One turn moves every row onto another: examples first, then more rows asked:
Vama: [-.11, -.11, .25, -.04, -.02, -.04, .04, -.26, .02, .19, .16, -.04, -.02, -.10, -.02, -.06, .14, .24, .07, .22, -.01, .07, .02, .09, -.20, .05, -.11, .09, .07, -.16, .12]
Pobi: [-.14, -.19, .05, .13, .00, -.05, -.13, -.19, .03, .00, .06, -.02, -.16, .06, -.12, -.18, .16, -.06, .29, -.03, -.04, -.10, .03, .04, .00, -.07, .02, .13, -.01, -.07, .04]
Toges: [.02, -.11, -.01, .15, .07, -.19, .16, .07, .05, -.01, -.05, -.18, .07, .24, .13, -.07, .10, .06, .01, -.13, -.04, .02, -.11, -.13, -.26, -.12, -.05, .17, .27, .06, .19]
Nubo: [-.08, -.05, .07, .21, .00, .03, .06, .13, -.13, .03, -.10, -.14, -.07, .24, .11, -.07, .23, -.16, .07, .09, -.07, -.12, .08, -.10, -.17, .05, .08, .06, .03, -.17, -.02]
gevo: [.02, -.05, -.04, .24, .22, -.06, -.04, -.13, -.12, .00, .09, -.06, -.03, .17, .09, -.20, .14, .03, -.01, .03, -.03, -.08, .05, .07, .09, .03, -.04, .21, .08, .07, -.04]
bona: [.09, -.22, .11, .24, .20, -.05, .12, -.11, -.24, .12, -.03, -.07, -.03, -.07, .01, .04, .24, -.03, -.11, -.02, -.09, .08, -.01, -.04, -.27, -.01, .04, .13, .25, -.12, .17]
Fadav: [.03, -.10, .00, -.08, .07, -.05, -.13, -.15, -.07, .04, .05, -.14, -.13, -.11, .02, -.01, .33, -.09, -.05, -.15, -.03, -.12, .05, -.14, -.19, -.09, -.18, .29, .01, .04, .10]
zudip: [.04, -.05, -.06, -.05, -.26, .01, .09, -.03, .02, .15, -.11, -.03, -.10, .01, -.08, .06, -.04, -.05, -.02, .01, -.07, .10, .05, -.06, .05, .04, -.21, .26, .29, .03, .06]
Kig: [-.19, .04, .01, .14, .11, .23, .05, .10, .02, .10, .07, -.13, -.01, .15, .03, -.03, .11, .08, .20, .15, -.10, -.06, -.04, .13, -.04, .05, -.15, .06, .18, -.21, .11]
gedam: [.00, -.18, .12, .05, .02, -.07, .14, -.23, .11, .12, .08, -.07, .07, .12, .06, .20, -.05, .03, .05, .03, .07, .09, .01, -.16, -.20, -.12, -.14, .27, .12, -.30, .13]
rino: [.01, -.17, .02, -.03, -.40, .16, .09, -.06, .05, .07, .03, -.15, .03, .07, -.01, .01, .19, .23, -.11, .08, -.06, .02, .08, .00, -.12, -.10, -.19, .16, .16, -.11, .01]
sesa: [-.02, -.17, .01, .04, -.02, .09, .02, -.02, .01, .24, .06, -.01, .07, .16, .05, -.06, -.10, .18, .03, .05, -.03, -.17, .00, .22, -.11, .11, -.10, .02, .12, -.12, -.01]
doret: [.01, -.07, -.19, .26, -.10, .16, .04, .17, .19, .08, -.09, -.16, -.06, -.02, .05, .00, .25, -.10, .07, .11, -.19, .11, .01, .05, -.13, .03, -.12, .13, .24, -.04, .05]
ser: [.10, -.10, .01, .00, -.04, .07, -.02, -.24, -.16, .23, .18, .03, -.15, .09, .06, -.08, -.05, -.15, .05, .02, -.12, -.07, -.10, -.25, -.17, .02, -.08, .12, .05, .01, .05]
nalav: [-.04, -.15, .09, -.10, -.04, .14, .03, -.07, .00, .09, .15, -.07, -.10, -.10, -.16, .08, .02, .24, .17, .07, -.24, .06, -.12, .09, -.07, .06, -.12, .13, .16, -.14, -.03]
pap: [-.03, -.06, .09, .19, -.07, .11, .08, -.06, .00, -.08, .08, -.24, -.19, -.10, .20, .00, .10, .10, .24, .14, -.15, .05, .08, -.02, -.18, -.07, -.31, .00, .22, .08, .19]
mubur: [-.08, -.24, -.05, .00, .19, .10, .05, -.01, -.14, .32, .05, -.15, .06, -.08, .04, -.09, .27, -.09, -.01, .10, .09, -.12, .07, -.07, -.17, -.05, -.06, .08, .28, -.01, .17]
mabaf: [-.05, -.18, .16, -.16, .09, -.12, -.04, -.12, .14, .16, .20, -.13, -.02, -.08, .02, -.01, .18, -.03, .00, .08, -.16, .03, -.17, -.07, -.33, -.08, -.13, .08, .29, -.02, .14]
rer: [.12, -.17, .12, -.01, .12, -.11, .08, .03, -.11, .20, -.05, -.11, -.16, .08, .06, .05, .21, -.14, -.01, .06, -.05, .06, .20, -.35, -.09, -.02, -.13, .18, .05, -.07, .02]
Zedab: [.10, -.06, -.11, .14, .09, -.05, -.03, .01, .03, .31, .00, .08, -.07, .15, .15, .03, .20, .06, .06, -.10, -.07, -.03, -.13, .17, -.24, .03, -.11, .15, .08, .04, .19]
dazul: [.05, -.32, .06, .05, .09, .17, -.01, -.04, .04, .12, .07, -.01, .16, .06, .10, .06, .19, .05, .10, -.01, -.29, .16, -.01, -.17, -.05, -.14, -.15, .02, .24, .09, .11]
Neri: [.04, -.04, -.04, .12, -.08, -.10, .03, -.18, .19, .23, .22, -.28, .08, -.09, -.05, -.07, .24, .09, .11, .18, -.14, .12, .16, -.05, -.12, -.08, -.19, .31, .11, -.06, .14]
pid: [-.10, -.16, .01, .14, -.08, .08, .24, -.11, .05, -.03, .00, .04, -.03, .08, -.10, .03, .19, .07, .32, .20, -.01, .05, -.19, -.17, -.17, .02, .00, .23, .25, -.02, -.04]
luz: [.08, -.18, .10, .02, .02, -.07, .03, -.15, -.16, .00, .10, -.17, .01, -.17, -.08, .05, .19, .16, -.01, .04, -.01, .09, .32, -.13, -.05, -.09, -.20, .21, .05, -.07, .13]
raro: [-.10, -.20, -.16, .12, -.04, .18, .06, .06, -.05, .08, .11, -.13, -.05, .02, .08, .09, .15, .02, .12, .11, -.14, -.17, .16, -.08, -.06, .09, -.16, .47, .09, -.03, .14]
Fava: [.00, -.10, .00, .28, .06, .02, .21, .15, .02, .09, -.19, -.03, -.05, .22, .09, .03, .14, .06, -.07, .12, -.08, .01, .05, .05, -.09, -.03, -.07, -.09, .14, .00, .13]
Rago: [.03, -.09, .08, .31, -.01, -.18, .19, -.02, -.10, .01, -.02, -.19, -.14, .11, -.02, .07, .00, -.01, .05, .04, .09, .09, .14, -.24, -.06, -.04, .02, .18, .05, .02, .02]
guv: [.03, -.10, -.21, -.05, -.05, .04, -.01, -.08, .20, .02, .10, -.05, .08, .07, -.04, .01, -.09, -.03, .09, .11, -.13, -.03, -.15, .02, -.21, -.04, -.11, .08, .26, -.12, -.09]
Bebi: [.11, -.13, -.22, .12, -.10, -.15, .18, -.14, .02, -.05, .06, -.20, -.09, .06, -.19, .07, .15, .04, .01, .01, -.12, .04, .11, -.22, -.29, -.12, -.05, .20, .12, -.09, .15]
vug: [.09, -.12, .09, .18, -.08, -.02, .17, .00, .13, .13, .26, -.12, -.29, .14, .07, -.04, .21, .12, .17, .27, -.09, -.02, .07, .14, -.10, .09, -.16, .02, .12, .04, .07]
pel: [.06, .00, .08, .25, .01, -.08, .12, .01, .10, -.05, .00, -.22, -.16, -.02, .14, -.09, .25, -.21, .28, .01, .05, -.04, .01, -.11, -.15, .02, -.14, .29, .05, -.01, .02]
Bufus: [-.04, -.22, .07, -.06, .03, -.16, .17, -.15, .11, -.01, -.04, -.03, .08, .03, .24, .20, .04, -.14, .03, .22, -.11, .00, -.02, -.04, -.23, -.01, .07, .10, .06, -.05, .06]
Vez: [.02, -.15, .19, -.17, .06, -.05, .07, -.19, -.05, .02, .05, -.15, -.05, -.13, .08, .04, .09, .19, .00, .13, -.14, .18, -.02, -.24, -.10, -.11, -.17, .18, .08, .02, -.08]
reme: [-.04, -.04, .25, .04, -.02, -.05, .17, -.06, -.03, .00, .04, -.03, -.04, .02, .15, -.20, .31, -.15, .02, .22, -.26, -.09, -.01, -.07, -.09, -.02, -.14, .21, .08, -.06, .28]
sebaf: [.20, .00, .02, .07, -.11, -.03, .05, -.18, -.01, .15, .11, -.06, .11, -.09, .10, -.17, .24, .08, .19, .13, -.09, -.11, -.09, .20, -.24, .01, -.12, .18, .04, -.04, -.02]

sebaf -> Neri
sesa -> Vama
Where do these go?
guv -> mabaf
Bufus -> mubur
gedam -> bona
ser -> reme
Kig -> nalav

One turn moves every row onto another: examples first, then more rows asked:
Poken: [.15, -.02, -.12, .04, .06, -.10, .07, -.06, .00, -.17, .05, .16, .09, -.10]
gilit: [-.02, -.14, .08, .20, .00, -.09, .06, -.13, .25, -.11, .05, -.14, .18, .02]
gida: [-.01, -.14, .16, .22, .09, -.19, .02, -.15, .17, -.01, -.06, -.05, .20, -.05]
denof: [.06, .02, -.11, .08, .11, -.12, -.13, .06, -.11, -.03, -.06, .20, .15, .21]
Laf: [.00, -.12, .09, .20, -.03, -.14, .08, -.16, .16, -.09, .05, -.14, .22, -.01]
laris: [-.07, -.09, -.18, .08, .01, -.03, -.04, .06, -.03, -.03, -.01, .18, .21, -.07]
Gedib: [.16, -.01, -.09, .03, -.02, -.16, .10, .00, -.02, -.29, -.07, .08, .24, .01]
bevaf: [-.03, .00, -.06, .08, .08, .05, -.09, .14, .01, -.15, .00, .07, .06, .33]
Laza: [-.04, -.15, .11, .21, .08, -.09, .02, -.12, .31, -.08, .01, -.11, .15, .01]
Fefu: [-.01, -.11, .07, .07, .13, -.16, .02, -.11, -.04, -.06, -.31, -.22, .08, .04]
kez: [-.19, -.11, .06, .11, .00, .12, -.04, .14, -.04, -.07, -.05, -.07, .07, .16]
reg: [.05, -.05, .15, .05, .25, -.08, -.09, .04, .17, -.20, -.25, -.08, .04, .24]
vav: [.02, -.08, -.23, .02, .12, -.07, -.17, -.03, .02, .08, -.08, .09, .20, .01]
Kuvok: [.16, -.03, .07, .02, .25, -.21, -.13, -.07, .06, -.10, -.28, -.01, .15, .15]
let: [.09, -.09, -.12, .02, .07, -.17, .03, -.18, -.01, -.07, -.22, -.23, .15, .00]
rosak: [.04, .03, -.13, .09, .02, -.08, -.05, .09, -.13, -.11, .00, .18, .16, .21]
vomil: [-.01, .01, -.10, .09, .00, .01, -.04, .14, -.07, -.17, .04, .11, .12, .27]
Nid: [-.04, -.15, -.17, .08, .05, -.04, .14, .00, .20, -.26, -.15, -.04, .10, -.11]
mesi: [-.01, -.08, -.11, .01, .17, -.01, -.24, -.05, .04, .11, -.11, -.08, .13, .15]
zez: [.05, -.04, -.01, .06, -.03, -.03, .14, .11, .08, -.40, -.04, .00, .15, .10]
losor: [-.01, -.06, .10, .07, .10, .02, .05, .12, .18, -.35, -.14, -.07, .05, .21]
sove: [.17, -.03, .06, .00, .26, -.11, -.13, -.14, .03, .00, -.10, -.09, -.01, .14]
fedu: [.04, .01, -.07, .07, .19, -.09, -.19, .06, -.02, -.02, -.11, .16, .10, .27]
Lubo: [-.01, -.01, -.04, .08, .18, .00, -.17, .11, .04, -.07, -.08, .10, .05, .34]
pezak: [-.03, -.06, .19, .10, .10, .07, .08, .09, .04, -.25, -.01, -.02, -.08, .11]
furit: [-.12, -.16, .01, .13, .11, -.02, .13, .06, .17, -.24, -.24, -.03, .03, -.07]
Vef: [-.11, -.10, .03, .06, .12, .07, -.17, .04, .02, .04, -.10, -.16, .07, .24]
Fim: [.23, -.01, -.11, -.01, .18, -.17, -.07, -.16, .00, -.03, -.04, .05, .08, -.02]
kur: [.08, -.11, -.24, .03, .03, -.12, .09, -.12, .10, -.17, -.14, -.14, .15, -.07]
sul: [.03, -.04, .03, .09, .01, .01, .16, .08, .02, -.28, .06, .12, .01, -.04]
Nul: [.00, -.12, .13, .22, .01, -.19, .06, -.17, .11, -.04, .00, -.09, .23, -.05]
lisu: [-.11, -.14, .13, .13, .15, -.09, .06, .01, .05, -.15, -.33, -.13, .02, .01]
lozu: [-.16, -.10, -.04, .12, -.05, .07, .03, .16, -.06, -.11, -.01, .09, .14, .01]
luzuf: [-.03, -.15, .15, .23, .12, -.15, .00, -.13, .27, -.04, -.05, -.06, .16, -.03]
ralo: [.21, .01, -.07, .01, .12, -.26, -.03, -.08, -.03, -.14, -.19, .07, .24, .03]
fut: [.04, -.05, .21, .06, .21, .00, -.06, -.02, .04, -.10, -.09, -.13, -.10, .20]

Lubo -> bevaf
Nid -> kur
reg -> losor
Where do these go?
laris -> vav
Laza -> gilit
Poken -> Fim

